[-8.46 -8.38  3.50  0.95  1.40 -2.75  0.31  1.29  3.46] -> vigem
[-7.90 -5.29 -3.72  3.28  4.08  2.34 -5.16  6.60  1.97] -> Fogan
[-5.15  6.60  1.97  1.43 -1.42 -0.87  1.97  6.60 -5.16] -> Goze
find: [-1.42 -0.87]	Goze
find: [ 1.97  6.60 -5.16]	Goze
find: [-8.46 -8.38  3.50  0.95  1.40 -2.75  0.31]	vigem
find: [-5.16  6.60  1.97]	Fogan

[ 5.97 -4.28 -3.55 -2.61  1.46  6.85  5.02] = gidad
[ 3.32  3.32  3.32 -1.35  1.74  7.94 -1.35] = Bapo
[ 3.32 -5.47 -1.34 -1.35  2.39  4.63  1.97] = Sirut
[ 5.97 -4.28 -3.55  3.31  1.46  6.85  5.02] = nud
howmany Bapo: [-1.35]	2
find: [-4.28 -3.55  3.31  1.46  6.85]	nud
howmany Bapo: [3.32]	3
find: [-1.35  2.39  4.63]	Sirut

[-3.15  0.83  0.42 -1.38 -2.50 -0.11  6.55  3.80  1.22  5.14  1.91 -2.89
 -5.06 -4.43  0.64 -1.51] -> siba
[-3.15  0.83  0.42 -1.38 -2.50 -0.11  6.55  3.80  1.22  1.59 -0.66 -1.74
 -2.55  2.65  6.75  1.92] -> rep
[ 3.50  4.23 -1.22 -4.22 -5.73 -1.20  1.12 -3.09 -0.85  1.59 -0.66 -2.02
 -2.55  3.74  6.75  1.35] -> nufim
[-0.38 -1.81 -2.85 -2.08  6.39  2.08  2.75  4.43 -0.02 -3.49 -5.80 -2.31
 -2.80 -2.80 -2.08  1.35] -> gitum
[-1.74 -2.56  2.65  6.75  5.59  5.35  1.12  4.43  3.29 -1.96 -4.94 -5.18
 -0.05 -0.07 -3.43  0.20] -> vog
[ 4.05  3.48 -1.76 -4.79 -4.92 -0.11 -2.79 -3.72 -0.02  1.08 -1.09 -2.31
 -1.61  5.38  5.39  1.06] -> Fatu
[ 6.27  1.59  3.69  4.31 -0.88 -3.92 -5.40 -1.21  0.81 -3.49 -1.09  1.42
 -0.67 -1.71 -2.08  3.63] -> vigi
howmany nufim: [-5.73]	1
find: [ 4.43  3.29 -1.96 -4.94 -5.18 -0.05 -0.07 -3.43  0.20]	vog
find: [5.59 5.35 1.12]	vog
find: [-2.02 -2.55  3.74  6.75  1.35]	nufim
howmany gitum: [-2.79]	0
find: [-1.74 -2.55  2.65  6.75]	rep

[ 0.87  0.42 -1.98  6.52  3.87 -7.63  2.00  5.92  6.52  1.86  0.74  4.58
  4.04  0.05 -1.83  0.15  1.36  1.59 -6.56 -2.76]  Fefes
[-1.12  2.62 -0.53 -3.18 -1.59  5.10 -0.84 -2.83 -4.62  2.76 -2.61 -2.27
 -1.48  2.36  3.78 -1.70  2.20 -1.40  3.73 -0.42]  pomut
[ 1.41 -5.06  4.19  3.45 -0.78 -1.48 -0.72 -0.13  2.20 -6.83  3.82 -0.35
 -1.56 -4.35 -5.14  2.79 -5.26  1.36 -0.79  3.69]  Leta
find: [ 2.76 -2.61]	pomut
howmany Fefes: [6.52]	2

[ 0.12  0.81 -2.12 -3.56  5.01  3.42 -0.89  2.56  1.98 -3.32  2.94  3.99
  4.97  1.43 -1.58  0.89  0.37 -4.78  1.70 -0.46 -0.84 -6.06  1.63  3.78
  1.20 -0.38  1.26  0.10  2.74 -0.27  3.95 -6.85  1.63  2.09  1.84 -1.47
 -1.35 -2.31 -1.09  2.65  0.79 -1.59  1.09  0.26  1.24 -1.81  6.33 -2.33
  1.52 -1.01 -1.17] = Peg
[-0.11  2.14 -2.38 -0.84  1.90  0.93  2.40  0.47 -2.14  0.78  4.62  6.03
  1.40 -1.93 -2.08  0.04 -3.99 -2.08  4.20  1.82 -2.26 -1.37 -1.34  0.86
  0.59 -1.18 -3.09  1.51  4.28 -1.67  0.56 -4.69  3.62 -3.14 -0.40 -0.68
 -4.10  4.14  0.42 -6.29  3.85  0.52  0.14 -2.23  0.12 -3.49  2.94 -5.97
 -0.22  5.30 -1.95] = nisi
[ 0.66  1.43 -1.33 -3.89 -1.10  0.85  0.33  0.12  4.89 -2.60 -3.43  0.63
  3.75  3.88  0.34 -3.09  3.49 -0.93  0.20 -1.71 -0.56 -7.58  2.31  0.79
  4.24 -2.74  2.01 -0.31  1.78  2.36  1.77 -3.04  2.62  2.09  0.19 -2.26
  2.37 -2.45  2.16  4.71 -1.79 -2.91  4.35  2.57  1.99  1.56  4.02 -3.00
  2.59 -1.98  0.14] = riz
[ 1.46  0.00  0.21 -0.62 -5.57 -1.39  0.75 -1.60  3.09 -0.82 -4.78 -1.33
  0.57  4.23  1.81 -2.72  3.53  2.34 -1.79 -0.92 -0.32 -3.89  0.59 -1.85
  3.42  1.51 -1.18 -3.09 -0.26  3.35 -0.84  1.29  3.46  0.31 -1.30 -1.39
  3.81 -2.68  4.29  2.82 -2.79 -1.79  3.42  2.53 -0.66  3.17  1.52 -0.77
  1.43 -3.03  1.27] = dab
[ 0.32 -1.04  2.15 -0.95 -1.87 -0.36 -0.98 -1.59  3.54 -1.77 -5.88 -4.26
  1.29  3.66  3.51 -1.39  5.48  1.66 -2.56 -3.18  1.26 -3.73  0.59 -1.85
  1.19 -1.15  1.78 -1.05 -1.50  3.68 -0.44  1.52 -0.84  2.79  0.39  0.03
  5.35 -5.22  2.10  6.58 -5.64 -1.51  2.20  3.06 -0.18  3.51  1.02  2.98
  1.04 -5.74  1.53] = dezo
[ 0.39 -0.87  1.90 -0.16 -3.94 -1.61 -0.48 -3.10  2.97 -0.41 -5.68  2.26
 -0.54  2.87  2.41 -2.81  4.06  3.15 -3.26 -2.00  0.43 -0.31  1.09 -2.06
  2.40 -0.43 -0.41 -0.34 -3.16  2.51 -2.37  3.34 -0.74  1.75 -1.15  0.16
  2.98 -3.63  3.33  4.91 -4.69 -0.63  1.42  1.73  0.45  2.49 -1.08  2.72
  0.59 -5.49  1.27] = rovo
[-0.04  0.56 -2.03 -1.58  7.61  3.81  0.34  3.95 -2.13 -0.89  5.65  3.88
  2.97 -1.81 -3.19  2.30 -1.25 -2.33  1.52  2.13 -0.62 -1.22  0.94  3.99
 -0.04  0.97  2.27  1.72  2.44 -0.04  2.27 -5.93 -1.58  1.23  1.52  0.43
 -2.96  0.37 -3.52  0.13  3.27  0.82 -0.04  2.27  1.80 -3.85  3.20  2.27
 -0.07  1.87 -0.69] = Rup
[ 1.71  1.14 -1.00 -2.07 -4.70 -1.22 -0.03 -1.57  2.73  0.19 -3.90 -1.84
  2.97  4.52  1.30 -3.72  4.03  1.12 -0.52 -1.61 -1.45 -4.59  0.43 -0.48
  3.42 -1.06 -0.86 -1.64  1.10  4.02  0.60  0.56  2.07 -0.04 -1.00 -2.20
  2.78 -2.85  4.85  3.42 -2.93 -2.98  2.54  0.97  0.07  2.32  2.33 -1.38
  1.46 -2.94 -1.18] = rupa
[ 0.64 -1.53  1.04  4.19  0.28 -1.23  0.52 -0.59 -5.18  3.82  1.55 -1.25
 -5.07 -4.33  0.30  3.09 -4.59  1.46 -1.04  2.23  0.58  7.78 -2.78 -0.86
 -3.38  0.99 -0.52  0.69 -1.37 -1.20 -2.07  3.47 -1.40 -2.71 -0.14  3.23
 -1.80  4.62 -1.89 -4.57  1.59  3.06 -3.73 -2.17 -0.87 -1.60 -5.95  1.71
 -2.29  3.56 -0.20] = Kevi
[ 1.04  2.43 -3.15 -0.98 -3.04 -0.58  1.86 -0.83  1.76  0.07  2.02  4.57
  3.55  1.49 -1.47 -3.60 -0.60 -1.39  4.11 -0.09 -3.13 -5.50  0.45 -2.22
  3.36 -1.90 -3.65 -1.69  3.39  2.20  0.72 -2.57  4.83 -2.70 -1.09 -2.60
 -1.86  1.25  3.65 -3.22  1.79 -1.63  3.04  0.15 -1.05 -1.41  4.83 -7.44
  1.95  2.06 -3.50] = sunam
[ 1.98 -0.43  0.75  2.96 -8.04 -3.68 -0.24 -4.62  1.74  2.73 -3.92 -4.49
 -3.58  2.13  4.19 -2.55  0.62  3.68 -2.07 -1.32  0.36  0.84 -0.71 -3.19
  1.44 -0.09 -1.61 -1.11 -0.71  3.49 -0.71  6.53  0.87 -2.02 -2.41 -0.31
  1.96 -1.16  3.68 -0.27 -3.38  0.51  0.08  1.16 -2.17  4.33 -4.67  0.90
 -0.79 -0.83 -0.26] = nubu
find: [ 3.81  0.34  3.95 -2.13 -0.89  5.65  3.88  2.97]	Rup
find: [-1.20 -2.07]	Kevi
howmany Rup: [2.27]	4
find: [ 1.46  0.00  0.21 -0.62 -5.57 -1.39  0.75 -1.60  3.09 -0.82 -4.78 -1.33
  0.57  4.23  1.81 -2.72  3.53  2.34 -1.79 -0.92 -0.32 -3.89  0.59 -1.85
  3.42  1.51 -1.18 -3.09 -0.26  3.35 -0.84  1.29  3.46  0.31 -1.30 -1.39
  3.81 -2.68  4.29  2.82 -2.79 -1.79  3.42  2.53 -0.66  3.17  1.52 -0.77
  1.43 -3.03  1.27]	dab
find: [-1.18 -3.09  1.51]	nisi
find: [ 2.40 -0.43 -0.41 -0.34 -3.16  2.51 -2.37  3.34 -0.74  1.75]	rovo
howmany nubu: [-0.72]	0

[ 0.57  0.93  0.63  1.59 -4.68 -0.53  0.69 -1.09  0.10  7.77 -0.07] : binav
[-0.11  2.90 -1.35  0.72  0.27  0.81  0.06 -1.41  1.28  7.65  0.35] : lidug
[ 4.49 -2.77  0.30  0.92  0.27  0.53  0.24 -0.17  1.08 -4.30  0.16] : Zar
[-3.95 -0.80 -0.08  1.01 -0.35  0.29  0.03 -0.51 -0.41 -0.18 -0.22] : Vek
[-4.68  1.59  0.57  0.93 -0.53  0.63  0.16  0.25 -1.42  3.16 -0.12] : mimar
[ 6.54 -1.17 -0.44  0.03  0.34  0.24  0.86 -0.41  1.59 -2.48 -0.11] : Bip
find: [-4.68  1.59  0.57  0.93 -0.53  0.63]	mimar
find: [ 0.57  0.93 -0.53  0.63  0.16  0.25 -1.42  3.16 -0.12]	mimar

[ 2.20  1.41 -0.42 -1.79  1.47  0.55 -2.11  0.63  0.75  0.81 -1.18 -1.28
 -0.50 -2.92 -0.86  1.41  2.23 -0.69 -8.75 -0.67]  dolud
[ 0.83  3.94 -0.45 -2.86  4.51  0.57 -2.17  2.45  2.01 -2.98  3.40  1.20
  1.24 -1.66  1.23 -2.49 -2.24  2.12 -3.71 -3.12]  sek
[ 4.56  0.57 -0.27  2.57  4.56 -3.15  0.41  0.36 -2.67  3.05 -3.21  4.56
 -2.85 -1.41  2.06  6.65  2.51 -3.44  2.96  1.78]  zefo
[-1.07 -0.68  0.66  1.51 -2.42  0.32  0.38  1.57 -0.45 -2.48 -1.82  1.84
 -1.47  1.33 -0.84  0.98  0.37 -1.82 -0.74  0.18]  Guk
[ 2.20  1.41 -0.42 -1.79  1.47  0.55 -2.11  0.63  0.75  0.81 -1.18 -1.28
 -0.50 -2.92 -0.86  0.61 -1.25  0.42  0.84 -1.52]  Selu
[ 0.85  4.08 -0.36 -2.77  4.56  0.56 -2.23  2.42  2.02 -3.01  3.52  1.21
  1.16 -1.66  1.29 -2.57 -2.22  2.10 -3.76 -3.13]  femit
[-0.94 -3.95 -0.46  2.50 -5.61  2.54  0.39  2.54  2.54  3.10 -3.25  3.06
 -2.88 -1.34  1.98  6.65  2.54 -3.44  3.00  1.77]  dano
howmany zefo: [4.56]	3
find: [4.56 0.56]	femit
howmany dano: [2.54]	4

[-2.69 -0.25  1.01  4.37  2.29 -5.68 -0.15 -0.95  2.37  1.15  3.87 -0.61
 -4.77 -1.20  1.62 -2.27  3.15  1.53  2.70  0.85  2.36  0.56 -0.99  2.39
 -2.36  1.10 -0.21 -2.75 -4.15 -5.41 -0.45 -0.72  4.02  3.01  0.73  0.65
 -0.13  0.45  4.08 -3.33 -4.02 -2.63 -4.44 -4.63  3.56  1.32 -1.31  7.54
 -0.48  1.87  0.67 -4.59  0.98  3.01 -1.39  2.39  4.93  0.34 -6.35  0.62
 -2.63 -0.02 -3.49]  Zet
[ 1.88  1.53  0.72 -0.24  3.80  1.44 -4.18  4.10  0.07  3.86 -3.86 -0.12
  0.07  2.48 -2.59  3.48 -3.91 -0.47 -3.32 -2.90 -3.43 -3.43  2.39  5.45
 -0.29  0.03 -2.84 -0.92 -1.01  1.22  2.54  4.12 -5.18 -2.63 -3.31  1.51
 -2.22 -4.80 -1.43  4.68  2.53  2.68 -4.47  0.58 -1.78  1.60  0.66 -6.43
 -3.56  0.24 -0.43  2.40  5.71  1.14  4.50  0.64 -2.92 -1.21  0.21  3.84
  1.53  2.41  3.65]  mavuv
[ 1.01  2.37 -3.23  2.14 -1.33 -1.63  0.46 -7.58  1.58 -0.94 -1.02 -0.20
 -2.52  0.14  0.44 -2.58  1.80  1.71  0.74  1.88  1.53  0.72 -0.24  3.80
  1.44 -4.15 -0.21  1.10 -0.45 -5.41 -2.75 -0.04  4.04  3.90 -1.15 -0.56
  2.96  1.06  2.48 -2.73 -4.01 -5.04 -3.39 -2.42  2.41 -0.39 -1.21  3.47
 -0.51  3.93 -0.16 -5.65  1.56  3.63 -4.13 -0.05  3.19  4.29 -4.03 -3.18
 -1.29  2.97 -3.14]  lepad
find: [-5.41 -2.75 -0.04  4.04  3.90 -1.15 -0.56  2.96  1.06  2.48]	lepad
find: [ 1.10 -0.21 -2.75 -4.15 -5.41 -0.45]	Zet
find: [ 1.88  1.53  0.72 -0.24  3.80  1.44 -4.15]	lepad
howmany Zet: [-4.77]	1
find: [-3.43 -3.43  2.39  5.45 -0.29  0.03 -2.84 -0.92 -1.01]	mavuv

[ 0.05 -0.09  0.11 -0.06 -0.09  0.02 -0.09  0.02  0.01  0.61 -0.20] -> kosaz
[ 2.03 -0.28 -3.50 -3.50  0.02 -0.28  0.11 -0.09 -0.28 -2.29 -0.28] -> zuno
[ 1.45 -1.13  1.75  2.91 -0.62  2.26  0.54 -1.84 -0.12 -0.03 -0.79] -> Novu
[-0.82  0.01  0.21 -0.76 -0.27  0.32  0.11  0.22  0.15 -0.38  0.18] -> futi
howmany kosaz: [0.02]	2
howmany kosaz: [-0.09]	3
howmany zuno: [-0.28]	4
find: [-0.09  0.11 -0.06 -0.09  0.02 -0.09  0.02]	kosaz
howmany kosaz: [0.01]	1

[ 5.87 -3.91 -1.64 -2.11 -0.07 -1.03 -0.74 -1.25] = bib
[-6.58 -1.28  3.12  1.90 -1.08 -0.78 -4.22  2.39] = Migol
[-3.46 -5.50  4.52 -2.58 -0.79 -0.97 -0.91 -3.88] = Viduv
[-0.54  3.92  3.92  2.26 -0.54 -0.23  3.92  3.92] = Kal
[-3.99 -0.42 -0.42 -3.99 -0.42 -3.99 -0.98 -0.42] = Gop
[ 5.62 -3.48 -2.04 -2.39 -0.11 -1.08 -0.78 -1.56] = Niz
[-3.74  4.55 -5.32 -3.46 -0.68 -1.02 -0.93  3.93] = vud
[-0.41 -4.27  4.28  2.49 -0.38 -0.18 -0.40  3.29] = Dum
[-3.31 -4.21 -4.21 -4.21 -4.21 -1.23 -3.31 -3.31] = zazun
[-2.58  4.52 -5.50 -3.46 -0.56 -0.96 -0.88 -4.53] = Marir
howmany Kal: [3.92]	4
howmany Gop: [-0.42]	4
find: [-2.58  4.52 -5.50 -3.46]	Marir
howmany Kal: [-0.54]	2
find: [-0.11 -1.08 -0.78]	Niz
howmany zazun: [-4.21]	4

[ 0.65 -2.20  1.64  2.33  0.74 -1.22 -0.97  1.55  1.58  1.67 -2.01 -2.72
  0.72  1.14  0.95 -1.28  4.69 -0.83  3.00 -2.73 -1.35 -2.57 -1.89 -2.41
  1.27  0.31 -0.16  2.47 -0.33  2.24 -1.64  0.43  1.78  0.90 -2.97  0.33
 -0.59  1.06 -1.46  0.68  2.56  2.32 -3.34  2.69  2.11 -2.54  3.26  1.56
 -0.42 -0.96 -5.33  2.07 -1.09  2.01 -2.54  1.62 -3.75  0.26  0.63 -1.06
 -0.83] : ruvu
[ 0.65 -2.85  1.74  3.11  0.85 -1.40 -0.97  2.04  1.82  1.67 -2.83 -2.72
  0.67  1.13  0.95 -1.48  6.20 -0.83  3.18 -2.73 -1.35 -3.12 -1.89 -2.41
  1.60  0.64 -0.16  3.02 -0.33  2.86 -1.81  0.43  2.00  1.05 -3.17  0.33
 -0.59  1.11 -1.98  0.65  2.68  2.32 -3.44  2.96  2.49 -2.94  3.28  1.56
 -0.43 -1.23 -6.29  2.17 -1.09  2.49 -3.07  1.62 -4.40  0.26  0.63 -1.06
 -1.05] : Sesa
[ 0.65 -3.34  1.81  3.40  1.14 -1.56 -0.87  2.30  1.92  1.67 -3.50 -2.72
  1.12  0.62  0.95 -1.63  6.86 -0.83  3.18 -2.39 -1.35 -3.29 -1.89 -2.13
  1.77  1.21 -0.01  3.38 -0.33  3.37 -1.90  0.25  2.27  1.36 -3.17  0.33
 -0.49  1.13 -2.57  0.26  2.96  2.32 -3.38  2.97  2.73 -3.05  3.27  1.56
 -0.43 -1.72 -6.73  2.17 -1.09  2.81 -3.30  1.62 -4.75  0.36  0.63 -0.57
 -1.34] : vol
[ 0.65 -2.54  1.99  2.78  0.85 -1.40 -0.97  1.87  1.82  1.67 -2.35 -2.72
  0.66  1.14  0.95 -1.48  5.37 -0.83  3.18 -2.73 -1.35 -2.95 -1.89 -2.41
  1.55  0.48 -0.16  2.80 -0.33  2.55 -1.81  0.43  1.99  1.03 -3.17  0.33
 -0.59  1.99 -1.71  0.66  2.68  2.32 -3.44  2.96  2.41 -2.88  3.28  1.56
  0.66 -1.12 -5.81  2.17 -1.09  2.31 -2.89  1.62 -4.12  0.26  0.63 -1.06
 -1.01] : bure
[ 0.65 -3.10  1.76  3.29  1.01 -1.49 -0.97  2.18  1.88  1.67 -3.17 -2.72
  1.01  0.91  0.95 -1.56  6.57 -0.83  3.18 -2.70 -1.35 -3.23 -1.89 -2.34
  1.70  0.91 -0.12  3.23 -0.33  3.12 -1.85  0.40  2.15  1.21 -3.17  0.33
 -0.58  1.11 -2.27  0.47  2.82  2.32 -3.44  2.98  2.63 -3.02  3.28  1.56
 -0.43 -1.46 -6.53  2.17 -1.09  2.67 -3.21  1.62 -4.59  0.26  0.63 -0.84
 -1.20] : Nomo
[ 0.65 -2.36  1.71  2.56  0.80 -1.30 -0.97  1.70  1.71  1.67 -2.15 -2.72
  0.80  1.14  0.95 -1.39  5.01 -0.83  3.13 -2.73 -1.35 -2.75 -1.89 -2.41
  1.41  0.38 -0.16  2.63 -0.33  2.38 -1.72  0.43  1.87  0.96 -3.14  0.33
 -0.59  1.11 -1.57  0.66  2.64  2.32 -3.44  2.82  2.26 -2.70  3.28  1.56
 -0.43 -1.02 -5.56  2.17 -1.09  2.16 -2.70  1.62 -3.92  0.26  0.63 -1.06
 -0.91] : mab
howmany bure: [0.66]	3
find: [-1.02 -5.56  2.17]	mab
find: [-1.89 -2.41  1.41  0.38 -0.16  2.63 -0.33  2.38 -1.72  0.43]	mab
find: [-2.88  3.28  1.56  0.66 -1.12 -5.81  2.17]	bure
find: [ 0.67  1.13  0.95 -1.48]	Sesa

[-3.39 -3.39 -3.38 -3.39] : peko
[-9.29 -9.28 -9.29 -9.29] : Goka
[ 3.05  5.56 -0.39  0.20] : nesa
howmany Goka: [-9.29]	3
find: [-0.39  0.20]	nesa
howmany peko: [-3.39]	3
find: [-3.39 -3.38]	peko
howmany nesa: [5.56]	1
find: [ 3.05  5.56 -0.39  0.20]	nesa

